In the data rows, 128 means zero.
Here are some points:
[213 128 107 149 149 139 181 138 139 107 117  74 149 149  96 181 171  96
 117 170 139 107 149 181 149 118 139  96  85 118 160 160]
[ 86  96 107 107 128  75 139  96  96  86  86 106 117  96 128  85  86 107
  96 106  85 107  96  64 107  86  64 117 128  96 128  75]
[128 149 170 139 149 128 139 181 181 160 139 170 149 128 149 128 128 128
 149 128 149 139 139 149 139 160 139 139 160 149 107 149]
[171 128 160 139 128 160 139 149 117 171 117 138 128 160 117 160 107 107
 170 149 139  96 139 160 160 118 160 170 139 118 107 171]
[117 107  96  96 128 117 160  64 107  86  75  96 128 139 139 117  96  96
  96 160 117 107 139 149 160  86 149 107  96  96 139 117]
[171  53 149 149 138  96 107 170 149 149 128 128 106 117 139 149 139 139
 192 128 139 139  75 107 107 171 128 107 107  96  85 192]
[128  85 139  53  75 117  86 106  96 107  86 106  96 117  85  96  75  96
 128 117 117  85  96 117 117  75  96 107  85  75 107 160]
[139 149 149 128 170 149 139 149 171 149 160 170 192 171 128 128 128 171
  96 160 192 160 107 107 139 203 149 149 117 160 160 117]
[ 64 117 107  85  85  75 128 128 149  75 107 106 106 107 117 149 160 118
  96 106 107 128 139 117 170 171 117 107 128  64  85  85]
[149 107 139 117  96  96 117 128 171 149 117 117 117 107  96 160 128 128
 117 149 139 128 117 149 139 139 128 128 117 118  96 160]
[128 107 139 149 128 117 171 128 149 128 149 106 117 117 117 139 160  96
 128 138 107 117 149 107 107 149 107 107  96 107 171 117]
[107 117 117 107 117 117 149 149 149  75 107 117 149 139 149 149 171 171
 128 170 149 181 149 117 192 149 117 107 139  86 139 117]
[117 170 181 139 128 117 128 149 139 149 128 170 128 107 149 128 139 139
 128 117 160 149 149 149 117 128 149 149 160 128  96 149]
[ 96 107 107 117  96  85  96  85  75 118 107 117  96 139  96  85 107 118
  75  96  96  96  85 117  75 128 117  96  85 128  85  96]
[171 117 128 117 107 117  96 128 139 149 128 138 117 139  96 160 128 128
 128 128 128 107  96 160 117 160 139 139 117 139  96 160]
[181 160 170 192 202 181 203 170 171 181 192 160 181 149 181 170 192 160
 149 160 160 139 170 160 160 171 171 139 117 181 224 171]
[149 117 128 171 160 149 128 117 107 160 139 128 128 139 149 117 117 149
 138 106 117 149 117 138 107  86 139 128 128 149 149 128]
[149 107 149 139 117 117 139 117 139 149 107 128 106  96  96 170 128 128
 117 149 149 117 107 138 128 128 139 160 117 128 107 171]
[ 86 107 139  96  64  75 117 106 128  96 107 106  85  96 107 117 139 107
  85  96  85 107 107  96 128 128  64  75  96  75  96 107]
[117 160 149 160 138 160 139 160 160 160 181 191 160 149 149 149 203 149
 149 128 139 149 170 149 117 171 149 160 160 203 160 139]
[107 202 202 149 202 171 171 160 192 171 192 170 224 128 117 170 171 181
  96 149 213 192 160 160 128 160 160 149 128 149 171 128]
[ 96 117 117 107 138 128 160 128 139  75  75  85 138 117 149 117 128 139
 107 138 160 139 139 128 170  86 128  85 117  86 139  96]
[139 117 107 117 107 139 128  74  75 118 107 117 117 139 139  96  96 128
 117 128  64 128 117 138  85  75 107 128 107 128 149 128]
[181 192 213 160 149 128 139 202 181 171 149 191 170 139 202 149 160 139
 181 149 160 181 160 170 117 171 149 170 192 160 107 192]
[192 149 192 149 138  96 128 192 160 171 149 160 160 107 202 160 160 149
 213 149 160 181 149 160 107 171 160 149 170 139 107 213]
[149 107 139 117  96  96  96 128 128 118 107 117  96  96 128 117 107 118
 117  96  85 117  85 117 107 128 107 128 117  96 107 149]
[171 117 107 128 107 128 107 128 139 128 128 128 128 139  85 192 181 149
 117 160 149 149 139 192 128 149 139 128 117 107  75 171]
[128 149 107 139 160 139 139 128 149 139 160 138 160 117 139 139 139 139
 149 117 149 139 139 128 139 128 139 139 160 149 149  96]
[139 139 139 171 160 192 181 160 171 171 192 149 138 171 149 160 149  96
 170 138 117 128 192 128 181 149 160 160 149 171 181 139]
[128 117 107 117  85 107  86 117  96 128  86 117  96 128 107  96  86 107
  96  85 107 107  75 117  96  86 107 117 107 128  96 128]
[149  96 128 149 181 149 139 149 160 139 149 138 149 149 139 160 149 192
 149 149 181 160 139 107 170 171 160 139 128 128 160 160]
[107 128 160 139 107 128  96 138 128 160 139 117  96 149 107  85  86  96
 128 106 139  96  96 107 117 107 149  96  96 139  96 128]
[128 170 181 139 192 160 160 128 160 149 171 149 192 128 117 139 149 171
  85 160 213 181 128 138 128 171 139 128 107 181 181 117]
[160 128  75 128 138 149 171  85  96 139 128  85 106 171 117 170 139 107
 128 160  96  53 128 128  75  75 107  85  75 107 149 149]
[128 117 160 128 128 107 128 149 171 160 128 138 106  85  96 139 139 139
 128 128 139 128 107 128 107 149 117 128 117 128 107 160]
[ 96 107 139  75 128 149 107  85 128 128 107 138 106 107 139  75  86 203
 107  96  96 181  96 107 117 107 128 117  96 107 128 139]
[107 128  85 139 128  96 107 128 107  86  86  85  96 107 139  85 107  96
  96  64 107 117 107 107 139  86 107  75 117 128 139  64]
[192 139 139 149 149 149 160 128 160 171 160 149 128 149 160 160 149 107
 149 160 117 117 170 170 149 139 139 128 117 149 171 160]
[139 160 128 202 181 224 128 138 117 160 213 128 181 255 170 107 117 181
 181 160 171 202 170 138 170  96 203 117 149 171 171  96]
[107 117 117 107 138 107 149 117 149  86  96 106 117  96 149 128 128  75
  96 117 128 107 128 128 170 139 128  96 107 118 160 107]
[ 86 107  75 107  96  75  96  96  64  54  86  96 106  85 117  75 107  96
  85  74  85 107  96  85 107  96  64  96 139 107 117  53]
[139 181 192 160 213 181 192 192 181 160 149 170 202 139 213 128 128 171
 181 160 181 149 160 138 192 149 181 202 181 149 203 149]
[ 86 107  96  85  53 107  75  96  96  86 107  74  64 117  75  85  75  96
 138  96  96  85  85  75 160  75 117  96 107  86  85  96]
[139  32 117 117 117  96  96 106  96 128 107 117 106 128 107 139 117 128
 138 138 139 139  85 117 107 171 117  96  85 107  85 160]
[160 149 149 192 160 171 149 138 117 128 149 138 160 181 181 160 192 139
 170 138 149 139 160 160 192 118 171 149 149 192 203 128]
[139  96 149 117 107 107 128 128 171 160 128 138 106  96  96 170 117 128
 117 138 149 128 117 160 149 149 149 139 117 107  96 181]
[149  64 139 160 138 139 117 202 160 160 171 138 138 139 149 139 160 171
 192 106 139 128 107 117 128 171 139 117 128 160 149 192]
[ 96 160  85 128 181 192 139  96 139 139 181 160 160 192 160 139 160 235
 160 160 149 213 170  96 128 139 181 160 181 149 149 117]
[171 128 117 117 138 139 139 128 128 128  96 149 117 117 170 160 139 118
 160 138  96 107 128 170 181 118 149 181 160 149 160 160]
[139 149 149 117 128 117 128  96 139 160 139 181 149 128 107 149 128 128
  85 170 139 149 117 160 107 181 149 170 139 149  96 128]
[107 128 160 139 128 128 117 149 117 149 128 149 138 139 139 117 128 192
 117 106 107 181 107  85  85  75  96 128 139  86  85 139]
[149 149 149 117 117 117 128 128 139 160 117 181 149 107 117 170 128 139
 107 149 149 128 128 138 128 139 128 181 160 139 107 149]
[181 107  96 117  75 107 107 106  96 139 117 128  85 139 117 117 117 139
 128 160  96 117 107 160  85 128 107 139 107 139 107 139]
[128  64 107 107  96  85  86  85  96 118 107  96  85 117  64 107  96 107
  75 106 107 128  64 107  96 139 128  96  85 128  85 128]
[107 117  85 117  96 107  86  85  54 107  86 128 106 117 117  85  86 118
  96  85  96 107  96 128 107  96 128 139 139 139  96 107]
[117 139 160 171 128 160 139 170 160 160 160 149 160 171 160 149 171 160
 160 106 149 149 139 149 139 128 181 149 149 160 128 160]
[128 128 128 128  96 107 107  96  96 139 117 128 117 117  96 107  86 107
  75 106  96 107  85 149  85  96 117 128 107 118  85 117]
[181 128 128 128 138 139 149 117 117 128  96 160 128 117 160 149 139  96
 149 160 107 107 139 192 160 128 117 170 149 139 181 171]
[107 107 139 117 117 107 117 128 128 149 107 128 117 117 117 139 117 128
  96 128 139 117  96 128  96 139 117 107  96 107  85 139]
[149 149 160 139 138 171  96 160 149 160 160 170 117 128 139 139 160 149
 160 117 149 139 139 160 149 171 160 160 149 181 139 160]
[149 128  96 139 128 117 107 117  96 118  96 117  96  85 117  96  86 107
 117 106  96 107 107 138 128  96 107 117 139 128 117 117]
[203 139 107 160 138 139 128 138 139 128 117 117 117 128 139 139 117 107
 138 138 117 128 149 181 181 118 149 149 149 160 160 139]
[107 149 128 149 138 128 149 128 139 118 149 128 170 139 160 117 149 149
 128 117 128 128 117 128 117 107 149 117 128 160 160 107]
[149 139 107 128 149  96 192 128 139  86 117 128 149  96 160 128 139 118
 107 160  96 128 170 128 170 160  85 128 149 107 171  96]
[117 149 107 139  96 149  96 138  96 118 139  85 138 160 107 107  96 139
 138 106 149 117 128 128 149  96 171 139 139 160 128 107]
[149 117 117 128 107 107 107 138 149 118 128 138 117 107  85 181 171 118
 149 149 139 107 139 138 139 171  96 149 149 118  85 139]
[107 139 117 149 138 117 128 117 107  96 117 106 117 128 149 107 128  96
 107  85 117 117 128 117 160  96 128 107 139 149 160  75]
[128 170 139 171 192 160 181 181 171 139 149 138 202 149 181 149 160 181
 149 160 181 149 149 160 149 107 160 139 149 171 181 128]
[128 117 117 107  64 128  54 117 107 128  96 117  43  96 107 117  96  86
 138  74  96  96  96 138 160  96 139 128 139 149  85 139]
[149 139 128 149 149 171 139 138 139 139 149 149 160 181 160 160 160 171
 149 181 160 202 160 170 160 149 149 139 149 139 139 149]
[117 139 160 160 117 149 107 138 149 149 160 117 106 149 107  96  96 107
 138 128 149 128 139 128 149 118 171 107 117 139  96 117]
[ 75 117 128  64 138 117 117  64  75  86  86 117 106  96 160  64  75 107
 107 106 117 107 117  53  96  75  96 107 117  75 149 107]
[139 170 128 171 181 181 128 181 149 139 149 149 160 139 149 117 139 149
 138 117 149 139 128 170 170 128 171 160 170 192 160 117]
[203 139 128 181 170 160 149 149 128 149 139 138 138 149 160 170 149 128
 181 170 117 128 160 202 192 128 160 170 160 171 171 160]
[117 128 107 149 107 139  96 117 107 107 149  74  96 181 117 107  96  75
 138  74  96 107 128  85 149  86 128  75 117 118 128  85]
[107  96 107 117  96  85  86 106  86 107  96  96  64 107  85  64  75  96
  75  74  96  85  53  96  64 107 117  85  85 118  85 107]
[139 160 149 128 117 139 128 149 139 160 160 160 160 160 139 139 128 139
 138 160 128 170 149 170 117 171 139 160 139 118 107 149]
[ 75 107  96  53  64  85  64  96  64  86  86  85  85  64  53  64  75  75
  85  64  64  75  75  85  64  64  54  96  96  54  85  96]
[107 139 107 139 128 160 139 160 128 139 160  74 138 128  85 117 128 149
 138 117 149 117 139 117  96  86 139  96  96 118 128 107]
[ 96 107 139 128  96  96  75  96 107 128 139 149  96 117 128  96 107  86
 128  85  85 117 117  85 128 160  96 128 139 139 107  96]
[117 255 213 149 181 192 149 192 181 192 192 223 245 160 170 160 160 192
 149 181 224 213 192 181 160 203 203 234 213 192 160 139]
[149 160 170 117 170 171 149 192 160 160 149 160 181 149 170 107 128 171
 170 149 171 149 149 138 149 160 149 170 139 149 181 171]
[149 128 117 139 128 160 139 106 128 128 139 138 128 160 149 149 149 149
 138 149  96 192 139 138 139 128 128 149 149 149 139 149]
[ 86 107 139 107 149 107 171 117 139 107  96  96 117  85 139 149 160  86
 107 117 128  85 117 117 139 118 128  85  85 107 160 128]
[171 107 128  64  96 149  86 117 128 128  86 138  96 107 128 139 117 149
 149 160 149 128 128 149 128 149 139 160 139 118 117 202]
[128 128 160 139 138 117 139 117 160 171 107 160 117 117 117 170 128 128
 107 149 149 128 128 160 128 128 117 160 128 128  96 149]
Here are 40 more points, each followed by its number:
[ 96 139 170 107 138 149 117 149 128 149 107 160 160 149 170  85  86 149
 138 149 171 170 160 138 160  96 149 149 160 139 128 139] 0
[149 107 139 139 170 139 160 160 181 149 149 149 160 128 139 192 181 203
 138 149 171 160 128 107 160 192 149 149 139 118 149 149] 1
[107 128 128 117  96  96  96 149 160 128 139 160 128 117 128 107 107 139
 128  96  96 139 107  96 139 160  96 160 181 128 107 107] 2
[171 117  85 139 117 128 128 106 107 107 107  96 117 128 128 139 107  96
 138 138 128 107 139 160 170  96 160 139 128 139 149 128] 3
[107 128 139 160 107 160 107 117  96 149 171 128  96 181 117 128 128  86
 160  85 107 107 160  75 117 107 117 117 139 149 128 117] 4
[107  96 117 128 117  96 107  96  96 107 139 128  96 128 128 128 160 107
 117  96  85  96 107  75  85 149  75 107 117 149 139  96] 5
[ 75 139 139  96 138 107 181 128 139 107  96 117 138  85 128 139 149  86
  96 128 149 107 160 117 107  96 107 107  96  96 160 128] 6
[117  96 117  75  75 128  75 128 107 118  86 106  96  96  85 117  96  86
 117  96 117  85 107 128 117  96 107 139 117  75  64 139] 7
[160 149 128 117  85 117  96 117  96 139 149 117 117 139  96 107 107 118
 107 117  96 139 117 170  85 149 128 117 107 118  96 139] 8
[139 149 149 117 138 139 139 117 139 149 128 181 138 128  96 160 117 118
  75 149 139 149 149 170 128 181 128 160 139 149  96 139] 9
[139 139 139 149 192 139 149 128 160 139 128 170 149  96 160 170 160 118
 138 149 139 139 128 128 160 171 160 160 170 160 160 128] 10
[139 149 149 107 128 128 128 117 149 160 128 181 149 117  96 160 117 128
 107 170 149 149 149 149 128 171 117 170 149 128  85 139] 11
[139  85 128 107  96 107 117 106 117 149 107 128  96 117  85 149 107 128
 107 149 139 128  96 149 107 139 128 139 107 118  96 160] 12
[ 96 128 117 117 138 107 117 106 107  86 107 117 117  85 149  96 107  86
  96  74 117 107 117 107 170 107 160 128 149 139 149  85] 13
[128 128 139 117 128 139 117 128 117 139 149 128 149 160  96 139 139 181
 107 149 160 128  96 128 117 149 128 107  75 139 128 139] 14
[ 75 107  75 128  96 107  96  96  86  86 139  53  96 128  85  64  64  64
 107  64  85  96  96  64 128  64 107  64  96  96 117  43] 15
[128 128  85 139 128 139 117 106  96  96 128  85 128 128 107  96 107  96
 128  96  85 117 139 138 139  96  96  96 117 107 139  75] 16
[160 160 181 149 170 139 160 160 192 160 160 149 138 107 128 170 171 139
 160 149 149 139 149 138 149 171 149 149 149 149 149 160] 17
[149  85 139 117  96  96 117 117 149 171 107 128  85  85  96 160 117 128
 117 149 139 117  96 138 117 139 117 128 107 128 107 171] 18
[ 96 107  85 117  96  75  86  74  64  96  86  85  75 117  96  53  64  86
  43  53  85  96  75 107  75  86  85  64  75 107  85  75] 19
[139 149 128 160 170 149 117 160 139 139 139 128 170 117 160 117 128 160
 149 128 171 160 117 138 149 128 171 139 149 171 160 128] 20
[139  85 107  53 138 160 128 117 107 107  43 128 106 107 149 107  96 128
 128 160 128 128 128 149 139  96 139 170 139  96 139 181] 21
[139 149  96 160 128 149 128 106  96 107 160 106 149 160 139 128 128  96
 160 128 107 117 149 128 170 107 139 128 149 139 160  96] 22
[149 128 149 128 107 117 117 128 139 149 117 128 106 139  96 128 117 118
  96 138 117 117 107 138  85 107 107 107  96 118  85 149] 23
[128 160 160 192 192 234 128 128 160 203 224 160 149 202 181 117 117 192
 181 128 160 213 181 117 170 107 224 128 149 171 171 149] 24
[139  64 128 117 107 117 128 117 160 160 117 138 106 128  85 160 117 118
 107 138 128 107  96 138 117 160 128 139  96 107  85 160] 25
[107 117 117 107 107  85 139 117 139 107 107 117 117  96 117  96  96 107
  85 106  85 107  96  75  85  86  85 107 107  96 117  96] 26
[128 139 160 128 117 149  86 160 139 139 160 149 149 128 128 107 139 139
 149  85 128 139 117 138  96 149 128 117 128 139 117 139] 27
[139  53 139 149 138 139 117 170 160 160 160 128 128 149 139 149 160 181
 192 128 149 139 107 107 128 171 128  96  96 139 128 181] 28
[160 224 192 149 170 181 139 181 160 160 192 191 202 160 170 139 160 192
 160 181 192 192 160 170 107 181 171 181 170 171 149 171] 29
[139 107 117 139 128 149 139  96  96 128 128 138 117 149 149 128 128 139
 138 138  75 160 128 128 117  86  96 128 117 128 139 139] 30
[107  96 139 117 107  85 107 128 149 128 128 138  96  96 117 107 107 118
 107 106  96 128  96  96 128 149  96 128 128 128 107 117] 31
[107 139  85  85 138 139 171  85  96  96 107 128 138 117 139 139 139 118
 128 160 128  75 160  96  85 118  85 128 128  86 139 107] 32
[171 117 139 128 117 128  96 138 149 160 128 138 106 139  96 139 107 118
 117 117 117 107 107 160 117 149 128 160 128 139  96 160] 33
[128 149 107 171 160 160 171 160 128 149 181 106 149 181 117 139 160 118
 128 160 160 128 192 138 117 128 160 107 128 149 139 117] 34
[139 128 128 107  96  96 107 138 117 128 128 160 138 107 128 117 107 118
 149 138 107 149 139 128 107 160  85 160 160  96  96 149] 35
[128  53 107 107  96  96 107  74 107 139  96  96  75 117  53 139  86 107
  75 117  96  85  53 107  85 128  96  96  53  75  64 139] 36
[ 96  96 117  53  75  85  96  74  64  86  75  64  75  64  75  75  64  75
  75  64  53  75  75  96  85  75  75  75  53  43  96 117] 37
[181 128 117 139 138 139 171  85 107 149 139 106 117 149 128 170 139  96
 138 160 107  75 139 149  85 118 149 128  75 139 171 171] 38
[128 128 139 128 117 128 139 138 149 160 117 149 106 107  96 139 128 128
  96 138 128 139 117 160 107 139 139 139 117 128  96 139] 39
Which of these numbered points is nearest to each point below, ignoring the 2 directions in which the first points spread most? Its number follows each.
[149 160 149 192 181 224 117 117 117 171 203 128 149 245 181 107 107 181
 181 138 171 213 192 128 181 107 224 128 160 192 171 128] > 24
[117  32 128 139 138 139 117 170 171 160 160 128 128 149 107 128 139 171
 149  96 128 107  64  75 117 160 128  96  64 107 107 149] > 28
[128 149 107 171 128 149 149 138 117 128 171  96 138 171  96 128 139 128
 128 149 160 128 181 128 128 128 139  85 117 128 107  85] > 34
[128 139 149 107  85 107 117 149 117 128 117 149 138  96 139 128 117 128
 160 138 107 149 149 128 107 139  96 170 170  96  96 149] > 35
[ 75 128  85 117  64  96  86 106  64  75 107  53  85 149  64  85  86  86
  96  64  75  85  96  75 107  75  85  75 107  75  64  43] > 15
[149 160 139 149 192 160 139 181 149 128 139 138 170 117 170 117 128 160
 149 138 181 170 128 138 170 139 171 149 170 181 181 128] > 20
[160 128 107 171 170 160 192 149 149 149 149  85 138 171  96 181 149 118
 160 181 160  96 170 138 117  86 139 117 107 128 139 149] > 34
[117 139 149 139 128 149  96 160 128 139 160 128 138 139 117 128 160 149
 160  96 128 149 128 138 107 149 128 117 128 149 128 139] > 27
[ 96  32 117 128 117 117  96 128 139 139 149 106 106 149  96 128 139 171
 128 106 149 117  64  85 107 149 128  96  64 128 117 139] > 28
[128 170 160 181 192 224 128 117 139 213 213 181 160 224 192 117 128 192
 181 117 160 202 192 107 139 107 213 160 160 171 171 160] > 24
[ 86 128 107 149 107 149 117 117  96 139 171 117  85 181 107 128 139 107
 160 106 107  96 149  64  96 128 117 117 128 118  96 107] > 4
[149 128  96 139 117 139 117  96  86  96 117  96 117 117 107  75  96 107
 128 117  64 117 117 117  85  64  96 107 117 118 139  96] > 16
[149 160 160 149 192 128 181 138 160 149 139 170 160 107 170 192 181 128
 149 181 160 160 170 149 149 192 160 181 170 160 181 139] > 10
[117 128  64 107 117  96 107 106 107  86  96 106  96 107 128  96 107  96
  96  96  96  96 107 117 128 118 139 117 149 139 128  75] > 13
[ 86 128 128 149  96 149  96 117 107 139 171  96  85 149 117 107 107  86
 149  85 107 117 160  96 149  96 128  96 128 128 117  96] > 4
[139 139 160 160 160 117 171 149 160 118 149 117 128 107 139 139 160  86
 128 128 117 139 170 117 160 160  96  96 117 118 171 107] > 17
[181 139  96 139 128 128 117 128 107 118 107 128 128 139 139 128 107 118
 128 138 107 128 117 181 149 107 117 139 139 128 117 117] > 16
[139  96 117 128 138 107 107 117 128 118 107 128 117  85 128 149 117 107
 117 106 128 139  85 107 139 139 139 128 139 118 107 107] > 10
[107 107 139 117 107  85 128 106 139 128 128 138 117 117 117 107  96  96
  64  96  85 107  85  85  75 118  64  96  96  96 107 117] > 26
[203 139 128 181 170 171 181 128 117 160 160  96 128 171 107 181 160  96
 149 170 149 107 170 149 107  96 149 117  96 149 171 181] > 38
[160 160 149 117 128 117 128  85 128 139 128 149 138 128  96 149 117 118
  96 170 139 160 128 181 107 171 139 160 139 160 107 139] > 9
[ 86 117  75  96  53 107  96  74  96  86 128  53  96 139  64  96  86  96
  96  96  85  85 107  85 117  75  96  75  85  75  96  75] > 15
[128 139 170 139 149 139 149 149 171 160 149 149 138 117 117 160 149 139
 149 149 149 128 139 149 139 160 139 139 117 118 117 160] > 17
[203 149 139 160 160 160 160 138 149 139 128 128 128 128 160 181 149 107
 181 149 139 107 149 170 202 118 181 160 149 160 181 171] > 3
[117 139  85  96 160 128 192 117 139  75  96 106 149 139 139 149 139 118
 117 170 139  85 160 128 128 128 107 117 128  86 149 117] > 32
[149 160 170 149 192 149 139 128 160 149 160 160 181 139 117 139 149 181
 107 170 203 181 117 138 149 192 160 128 107 171 181 117] > 14
[171  53 139 139 128  96 117 181 139 149 128 128 117 107 160 149 149 149
 202 138 139 139  96 107 107 171 117 117 128 107 107 213] > 28
[192 139 149 202 181 192 181 160 149 192 171 128 138 171 128 181 160  96
 170 160 139 107 170 192 128 118 171 139 107 139 160 171] > 38
[117  53 117 128 117 128 107 128 149 139 139  96 106 117  75 128 117 160
 107  96 139 117  53  75 107 139 128  85  64 128 117 128] > 28
[ 75 107  75 107  85  75  75  85  54  86  86  85  85 117  96  53  64  86
  53  53  85  96  64  96  64  75 117  75  96 107  75  75] > 19
[ 96 160 149  96 138 117 171 160 149 128 107 117 138  85 128 139 149 107
 117 128 160  85 149 117  96  96 117 128 117  86 128 128] > 6
[139 117 160 139 117 128 128 128 160 160 128 149 117 117  96 160 128 128
 107 149 139 139 128 160 117 149 139 139 117 139  96 160] > 39
[160 160 139 149 160 149 117 160 117 139 149 138 170 128 149 107 128 171
 149 138 160 160 117 149 117 128 171 139 139 171 160 149] > 20
[ 86  96  64  64 107  96 128 106 107  32  86  96 117  75 107 117 160 139
 107 128 128 149 149  96 160 139  85  96 128  64 128  85] > 1
[ 96 128 107 128  53  96  64 128 117  96 128  85  64  96  75  64  64  75
 107  53  75 107 107  85 160  96 107 107 139 118  64  64] > 15
[ 86 117  75  96  96 107  64 106  86  86  96 138 117  85 117 107 149 160
 107  53  96 139  75 117 107 107 128 139 160 149 117  85] > 20
[117  96 117  53 128 149 128  74  96  96  43 128 117 128 181 117  86 118
 128 149 117 117 128 160 160  75 139 149 128 107 149 160] > 21
[149 149 128 171 138 171 149 138 160 149 181 128 138 160 139 149 149 107
 192 149 128 128 181 128 192 128 139 139 149 149 171 107] > 22
[ 64 117  75  53 128  96 160  96  96  64  54  96  96  53 117  96 139  96
  75 117 117  75 139  96  75 118  75  85 107  96 149 107] > 6
[139 117 107 117 149 117 181  96 117 118 128  96 149 139 107 160 139  96
  96 170 128 128 139 138  75 149 117  96  85  96 149 128] > 36
[160 139 107 149 149 128 117 128 117 118 107 128 117 107 149 117  96 118
 149 138 128 139 139 181 170 118 128 128 160 139 139 107] > 16
[ 86  85  96  53 107 128 139  64  86  86  54 106 117 139 170 107  75 118
 128 160 128 117 128 138 160  64 139 117 117  96 139 128] > 21
[171 255 213 160 170 192 149 181 160 181 192 202 213 128 160 139 160 192
 160 181 203 202 181 192 117 192 171 192 192 203 149 160] > 29
[149 107 117 107  96  96 107 117  96 118 107 128  96  96 117 128 128 118
 128 106  85 128  96 107  96 107  85 107 107  96 107 149] > 30
[149 117 128 107  96 107 107 149 128 118 117 138 117  96 117  96  96 118
 138 128  96 139 117 128 107 160  75 139 149  86  96 139] > 35
[107 149 139 149 170 139 160 138 139 118 139 128 181 128 181 107 128 149
 149 128 149 160 149 149 170  96 160 128 149 171 181 107] > 20
[139  96  96 107  96 117 107 106 107 139  96 128  96 128  96 128  96 128
 117 160 128 128  96 149 107 107 128 149 117 128  96 128] > 12
[117 181 160 171 213 171 192 181 171 149 160 160 213 139 202 139 139 181
 170 160 192 160 170 160 181 118 181 170 170 160 192 117] > 20
[107 128 160 160 149 117 128 170 171 160 149 170 128 107 128 160 171 139
 128 117 149 128 139 117 128 181 107 139 160 128  96 139] > 31
[128 128  64 107 117 139 171  74  96 107 117  74 138 192 117 160 117 107
 128 170 117  64 139 107 107  86 149 117  96  96 128 117] > 38
[117 117 107 149 117  96 107 128 139 128 139 128 117 128 107 170 192 171
 117 128 149 170 107 128 117 160 139  96 139 128  85 117] > 1
[139 128 117  96  75 107  86 149 117 118 107 128  96  75  75 149 149 107
 149 128 139  96 117 138 128 128 107 160 160 118  85 139] > 7
[117 149 128 171 149 160 149 160 171 149 181 106 138 192 117 128 128 118
 138 149 171 149 170 138 160 139 171  96 128 149 117 107] > 15
[171 202 181 149 149 160 128 181 149 160 181 170 192 171 170 139 160 192
 160 170 181 181 149 170 107 171 181 170 160 192 149 171] > 29
[149 117  96 128  85 117  75 106  86 118 128  85  96 117  75  96  86 118
 107 106 107 128  85 128  64 107 117 107 107 139  85 107] > 8
[ 75 107  75  75 117  75 149  85  96  43  54  85 128 117 128 107 139  96
  53 128 128  96 128 117 107 118  85  64  96  86 139  75] > 6
[117 107 128 128  96  96  96 117 107 139 117 117  85 128 128  96 107 118
 107 106 107 117  96 128  85 128 128 107  96 128  75 128] > 19
[160 139 149  64 149 171 117 128 139 139  96 170 128 117 170 117  86 139
 160 170 149 117 149 160 160 128 149 181 160 118 139 192] > 21
[149 149 149  75 138 171 149 128 149 139  86 149 128 107 170 117  75 128
 170 191 160 139 181 181 192 107 171 181 160 107 139 171] > 21
[171 107  85 128 107 107  96  64  43 107  96  96 106 160 107  96  75  96
  85 128  64  85  85 160  75  96 117 107  85 139 107 128] > 8
[128 107 160 139 170 160 160 160 181 171 160 149 149 117 107 170 160 192
 138 149 171 149 117 128 160 192 149 149 117 139 149 149] > 1
[ 96  85  85 128 107  75 149  74 107  96 128  96  96 117 107 128 149  86
  85  96  75  85  96  43  64 139  75  64  75  86 139  85] > 5
[128 149 160 117 138 160 107 170 149 149 160 160 149 117 128  85 117 139
 170 106 139 149 139 128 117 149 128 139 139 139 139 139] > 27
[128 117  75 128  96 117  75 106  86 107 117  74  96 128  96 117  96 118
 117 117 117 128  85 107  96  96 117  96 107 128  85  96] > 20
[160 107 117 107 107 107 117 106 117 128 117 117 117 128  85 149 117 118
 107 149 139 117 128 160 117 149 128 128 107 107  96 160] > 12
[ 96  85 128  75 107  75 139  96 117  96  96  74  85  75 107  85  75  86
  96 117  85 107 107 107 117 118  75  85  64  54 139 107] > 37
[107 139 160  96 138 149  75 160 107 149 128 170 149 160 149  85  96 149
 128 117 160 170 149 138 128 128 160 160 160 118  96 139] > 0
[171 107  64 128 107 117 107  74  75  96  96  74  96 117  96 117  86  96
 117 128 107  96  96 160 117  75 128  96  96 107 117 117] > 3
[107 128 117 149 128 117 149 106 149 107 160 117 128 192 149 107 107 128
 117 170 117 128 139  96 160 128 139  85 117 118 117  75] > 25
[139 149 128 149 170 149 160 160 192 149 160 128 149  96 128 181 171 139
 170 149 171 149 170 149 192 171 160 160 170 149 171 139] > 17
[107 128 117 117  96  96  96 149 128 128 128 149 117  96 128  96 107 149
 117  96  96 160 128  96 117 128  96 160 181 118  85 107] > 2
